Each path below is one point turned by a fixed rotation once a step. After each direction that follows a path, write how fast that rotation turns it, in degrees a step (0 if it stays still).
Each turn is a multiple of 5 degrees from 10 to 175, or 0.

[ 68 -20 -36 -32  26  13 -14 -29 -16   1  30   1  29]
[ 21 -30  27 -52 -24  33 -10 -32  30  -7  27  34  23]
[ 35  -7   3 -25 -19  18 -17 -31 -55   4  32  53 -34]
[  3  -6  -5  -1  -4  35  19 -89  18  -7  20  17 -26]
[ 33  18 -24 -66  34   8   9 -40 -20  -8  26 -18 -26]
[ 24  35  24 -49 -26  25  -3 -51  22 -39 -10   6  16]
[ 55  29 -23  -7   4  35 -24 -33 -50 -10  11  26  26]
[ 42 -40 -15  -4  -4  30  -3 -61  33  -4  23  14  35]
[ 34 -30   3 -68  14  22 -12  -9 -22  12  48  30  -6]
[ 13  -9  27 -24 -48  18  -3 -63   3 -17  10  41 -34]
[ 16  24 -23  -9  26  33  10 -61 -44   0  26  18 -36]
[ 31   5 -13 -37   5   7  14 -74  36 -25   4 -22  -4]
[ 10  31  -7  -3   7   1  -1  -2   2 -15 -17 -21  20]  55

[ 35  -3  17  -7   8   1 -31  -8  68  46 -44   9  -5]
[ 67  -6  19 -46   0  -1 -40  -2 -10 -42  -1   9  33]
[ 40 -30  -4  22  -9 -58  21 -28   4  -3 -48 -31  18]
[ 40   2  15  54  37   1 -61   6   4  31  -3 -10  20]
[ 27 -30  38  -2  10  31  -1 -36  54 -39 -11   2  40]
[ 31  22  -8  10 -31 -18 -43 -35   0 -40 -22 -55 -12]
[ 20  18  39  53 -21   2   3  17  -3  16 -41  -1  58]
[ -1  26  -6  26  35 -11 -22 -35  30 -34  38 -10  60]
[-16  36  18   0  10  21 -11 -51  28  -8 -68 -30  -4]
[ -3  32  29 -15 -55  -6 -54  -2 -10  13   0  -9  56]
[ 28  55  -3  -3  11 -37  43  -9  36  -2 -14  -1  50]
[-18  27 -14  -5  53 -24 -54 -27 -20  -1 -43   8  23]
[-17  -7  -3   2  -6   6  18   8 -14   1  21  16 -30]  0
[  1   7 -15  -1   1  -8 -36   2 -13  -8  26  -2  -2]  175

[-48  16 -64   9   5 -58  23 -18 -10   2 -12 -20  -8]
[-40  44  27  -2  -2 -32  39 -21 -12 -30  20 -39 -37]
[-14 -17 -11 -27  37 -10  14 -59 -35 -44 -19 -35 -20]
[ 13 -27  11 -55 -20 -15  33 -22 -42 -31  53 -12  -6]
[  7 -30 -15 -18  13 -18  36 -36  -3 -54   7  52  34]
[ 15 -14  -2   4 -73 -19  38  -2 -29 -28 -14  48 -13]
[ 10  -6  33 -19   1 -28  21  23  21 -53 -62  33  -9]
[ 29 -23   0 -25 -19 -61   3  23 -25  26 -57  -2 -13]
[ 26  26  39 -15  38 -67  38  19  14  25  -2  15   7]
[ 34  19 -27  19  36 -26  40 -33 -23  43 -25  16 -28]
[ 42  37   9  -9  24  12  58  16   1  -5  22  -7 -60]
[ 43 -14 -70  -6  46   1  22   9   5 -29  -6 -21 -27]
[ 23 -12   2   7 -18   0 -18 -13   4 -27  11   6   7]  40
[-26 -17  17 -14 -11   1  10 -12 -18 -11  -6   6  15]  25
[  9 -21  -2 -32  10  -1 -14  18  -2  -1   0 -20   2]  85

[-36 -13  12 -11  27 -35 -42  35 -19 -43   0  21  14]
[ 26 -39  13  28 -27  16 -27  25 -24  -8 -25   9 -47]
[ 11  16  -9  30  15 -26  16  44  38 -32 -24  46   6]
[-29 -37  12 -11 -13  35  -6  32   9 -58 -23 -22  -1]
[  0  32  -4  -4  18   0 -47   3 -13 -30 -40  36 -41]
[  0 -33  -2  13 -22 -17   6  60 -46 -24  -5  32  18]
[ 19   4  19   2 -29  20  -4  28  44 -33  -3  24 -53]
[ -9  18 -32   2   2  16  20  16  -6 -53 -56  16  26]
[-27  -7  30 -45  -9  14 -37  31 -19 -36  12  26 -14]
[ 42   8 -19  17 -46   3 -15   9 -31 -15 -34  34 -24]
[ -8   1  12  -8 -11   3  38  43  25 -30  11  59  24]
[ 10   7   1 -27 -42  52 -19   1  15 -51 -26 -20  -8]
[ -9  -8  12 -22 -19 -17  -9  21   9   3   6 -20  10]  140
[-12  13  16 -12  16  -9  -4   0  21   8  10  24 -15]  175
